Rows are one point carried round by a steady rotation, each followed by how many steps it has turned.
The counts run from 0 to 598.
[127  94 140  96 145 123  95 112 107 124 148 126 110 126 179 120 131  52
  94  96 120 115 171 106 121 154 118 149  82 109 151 123 100 128  94 115
 122  87 130 115 154  98 145 124  88 120 160 159 131 143 179 124 120]
568
[142 124 129  95 142 157 150 113 132  92 107 131  91 109 152 117 116 111
 147 134 116 122 151 142 156 133 113 174 164 128 127 169 155 114 142 128
  82 137 106  94 204 122 155 127 155 110 132 138 126 183  49 137 136]
507
[190 130 123 104  96 122 144 131 112 162  68 153  71 172 153 123 116  84
 115 141  93 100 125 172 133 127  96 106  93 113 102 132 114 130 131 145
 146 137 129 139 185  94 132 157 120 103 123 142 120 134 101 168 147]
277
[163 130 105 104 143 117 125 121  98 117 143 136 166 161 187 108 130 119
  97 117  87 122 132 153 167 149  45 111  85 177 147 112 148 112 122 115
 165  99 126 128  97 106 156 109 148 115 152 102 119 110 167 150 150]
450
[195 114 124  98 111 141 107 155 143 137 106 174  97 101 173 177 129  75
 103 149 139  72 136 120 125 148 138 145 101 146 146 121 130  80 154 115
 149 147 115 168 145 117 156 143 112 135 102 166 142 157 126 120 147]
20
[125 114 123  98 104 158  91 145  71 105 145 134  86 128 159 152 126  82
 127 112  95 131 176 108 111 169 123 146  97  84 126 130 138 119 113  96
 108 149 120 171 175  84 184  91 116 146 134 165 144 102 114 113 111]
413
[115 132 113 130 137 105 127  95  90 157 126  93 136 115 152 113 149 138
 170 144 144 113 162 117 136 145  63 109  98 138 176 121 164 128 101  93
 153 157 172 137  85 144 160  82 146 137 100 116 137 141  80 131  99]
69
[173 128  92 117 118 155 111 159 118  95 130 171 135 147 182 142 113 116
  91 144 125  98 127 137 166 169  90 124 116 186 180 144 145 119 150 116
 160 128  97 154 106 131 159 134 156 148 111 116 103 109 108 164 149]
597
[177 112 156 110 134 123 118 135 138 120  99 106  91 151 122 121 139  69
 141 150  99 103 132 102 146 148  98 136 118 147 146 152 143  57 143 135
 114 153 120 146 128 118 186 150 139 170  73 139  68 144 110 134 127]
190
[134 112 124 134 143 137  96 110 114 111 151 150 133 143 170 117 161  99
 133 135 158 105 154 137 144 163  90 129  81 184 222 142 145 148  94 137
 181 109 158 142 108 146 128 104 140 177 114 119 138 103 121 137 116]
473
[158 115 156 113 121 101 139 134 122 186 127 142  99 127 188  92 142  95
 113  95 112 131 148 141  97 191  93 117  57 105 150  94 118 128 100 126
 161  98 138 124 135  98 139 135 112 137 138 152 137 152 172 140 101]
564
[160 124 164  99 145 111 142 113 123 193 124 111 101 115 197 101 144  97
 134 106 115 139 169 121  82 163 116 137  73 105 125 107 107 128 102 110
 138 101 136 113 141 107 148 157 107 119 152 146 121 170 165 137  97]
563
[167 112 152  97 149 120 119 113 131 124 120 119 155 153 171 120 132  89
 107 118  81  96 137 114 164 118  83 144  90 140 123 115 129  49 130  93
 139 132 119 138 115  91 170 133 132  85 150 134 112 134 176 117 161]
445
[168  80 171 122 158 116 133 138 146 144 126 142  82 131 175 107 149  91
 135 115 132 120 121 134 136 176  82 147  81 139 153 107 121  86 140 139
 164 118 157 119 109 114 122 109 142 163 100 152 116 209 161 125 115]
331
[ 93 110 121 108 163 150 107 103 139 105 168 153  87  90 172 147 139  89
 158 141 155 131 190  88 140 138 137 153 126 112 183 168 105 170  89 114
 130 120  95 120 126 114 122 103 117 111 119 124 130 126  85 107 153]
242
[175 140  94  95 122 136 128 156 133 152  92 157  90  94 199 181  99 109
 108 160 151 105 138 123 120 152 119 109 128 153 126 131 109 134 148 108
 142 123  79 150 104 127 142 136 104 125 100 130 112 187  95 156 137]
22
[128  72 152 100 160 102 122 121 140 101 157 112  90 138 166 128 140  85
 143 140 122 130 161  98 143 163  90 166 121 188 147 133 139 118 126 134
  93  86 122 108 145 128 142 119 121 165 146 155  94 195 152 122 153]
328
[164 136 139 118 137 131 102 120 108 144 134 157 120 173 192 108 145 109
 133 156 114 113 150 149 148 145  75 108  83 188 174 146 145 135 119 144
 197 114 168 137  83 132 108 129 160 148 106 106 131 115 152 131 118]
464
[170 124  85 113 128 114  87 150 126 124  90 182  97 140 164 142 118  75
  77 136 138  92 136 125 147 173  91 108 114 164 163 118 126 124 157 134
 167 130 121 156  90 116 124 147 149 136  93 124 113 135 114 173 140]
588
[117  90 147 132 152 146 114  96 134  99 182 172 104 127 161 106 170  89
 174 130 128 123 174 119 157 140 127 183  93 132 190 141 140 132  95 129
 131 135 144 130 159 114 121 110 148 131 135 151 153  99 117 103 150]
235
[194 121 117  95 116 123 114 166 150 157  89 175  75 102 179 190 124  91
 107 162 138  89 135 114 119 149 133 119 116 156 135 121 123 112 162 122
 156 133  91 165 125 123 144 153 123 134  96 152 125 178 103 141 155]
21
[150 147  76  97 120 112 116 121  84 111  79 121 127 177 151 148 125  94
 138 119  99 144 144 128 156 137  75  93 100 142 128 136 118 188 119 117
 133 112 109 137 161  98 142 142 105 107 124 111 109  93  82 190 128]
287
[128  69 145 112 148 103 122 142 128  97 179 124 104 145 168 115 141  84
 117 124 120 120 137 129 145 178  72 146 111 179 173 117 148 121 116 134
 120  89 132 126 142 124 150  92 124 175 140 150 108 176 158 135 143]
327
[155 141 130 109 148 134 129 132 128 148  79  78 122 127 150 113 119 113
 135 128 138 118 130 102 117 157  81 127 101 133 141 148 123  86 145 103
 140 145 120 135  87 126 176 137 127 141  69 115  73 177  89 165  82]
192
[162 130  88 106  98 156 140 137 104 143 109 142 106 121 174 100  97 107
  81 103 130  95 122 192 128 161  90 110  85  86 137 134 119 146 100 105
 137 142 118 132 179  92 158 120 119 101 135 136 148 130  94 158 149]
271
[173 135 103 135 109 134 162 141 130 149 150 170 118 155 177 144 122 139
 160 139 132 119 122 164 133 136 103 103  60 144 161 122 132 157  89 102
 187 135  95 163 147 114 147 139 105 113 129 137 130  89 107 143 157]
139
[171 115 103  70 132 150 112 154 139 100 111 140 112 119 177 181 104  99
 104 157 105 104 144 115 133 149 126 143 140 175 128 157 142 102 142 112
 107 117  68 133 167 124 180 138 122 137 141 138  97 167 103 122 166]
26
[ 86 119 109 130 166 151 129 101 115 119 167 142 114 130 185 106 141 126
 177 122 160 163 189 121 143 152 102 160 105 134 182 150 120 191  95 107
 137 114 119 115 125 127 110 106 144 122 127 116 142 136  91 144 120]
233
[155 103  94  93 139 147 125 129 117  84 101 114 121 188 156 157  89 107
 123 158 122 117 118 148 161 122  71 119 129 181 106 174 121 127 123 117
 124 104 110 124 155 116 150 103 108 107 139 111  94 161 100 160 160]
40
[149 153 119 127 152  81 169 114 137 118 128 134 128 149 181  95 115 137
 138 134 108 137 125 130 183 147  44 120 143 170 159 131 160 124 140 134
 128 122 104 109  83 111 138 104 148 124 102  97  78 158 104 142 147]
209
[116 106 119  91 150 106 110 108 104 125 146 113 106 128 187 122 128  74
 101 103 126 138 170 111 120 177  97 128  98 136 151 128  97 165  98 116
 112  74 117  98 145 108 133 123  90 120 166 133 114 149 154 153 129]
567
[187 116 141 103 106 143 143 126 113 154  82 146  93 160 154 121 112  83
 109 129 105  87 126 168 136 128 106 127  89  94 107 139 123  95 116 114
 136 153 136 139 198  87 148 152 115  93 128 158 140 133 118 143 142]
276
[161 131  94  99 127 166 111 154 113 126 105 148 128 100 206 175  83 112
  86 147 154 105 128 131 114 170 104 116 107 128 152 143 104 137 137  86
 161 121  83 150 112 112 162 104 104 107 108 130 128 178 107 151 128]
23
[140 128 157 139 128 109 159 133 144 170 168 131  80 109 165  73 133 123
 143 134 123 120 142 142 114 180  89 120 100 112 186 125 166 123 103 132
 143 152 135 135 114 127 148  99 143 181  91 131 111 164 102 122 107]
84
[152 127 105 103 111 166 113 118  83  99 103 123 124 169 160 123  97  80
 100 114  94 117 128 169 150 138  81 114  92  92 115 149 103 135  99 107
 146 124 120 134 183  74 159 106  95  93 141 125 120 101 123 154 135]
280
[138 114 100 103 144 146  69 133  96  95 109 145 131 117 178 123 128  63
  67  81 140 105 153 112 135 188  98 137  95 138 174 109 116 127 126 112
 152  97 117 139 104 100 160 126 126 129 135 131 126 112 142 163 121]
582
[166 144 158 106 125 120 143  85 119 122 115 152  93 110 155 150 159  77
 170 137  86 132 145 138 159  97 109 138 112 106 153 123 159 126  95 151
 140 133 133 126 208  94 133 108 107 125 134 151 159 114 101  70 137]
391
[151  91 137 110 135 139  90 129 105 148  85  77 100 138 141 122 123  79
 124 141 143  95 164 103 108 150 109 133 107 131 123 150 111  74 142 102
 118 150 157 143 117 131 162 140 126 133  91 150 103 185 102 155  90]
183
[169 100 151  95 121 153  79 147  85 136  98 106 103 120 151 136 150  80
 124 138 102  92 165 124  96 171 110 142  86 124 116 130 143  78 130 117
 141 141 165 142 143 124 172 123 143 163 107 154 137 162 130 137  86]
175
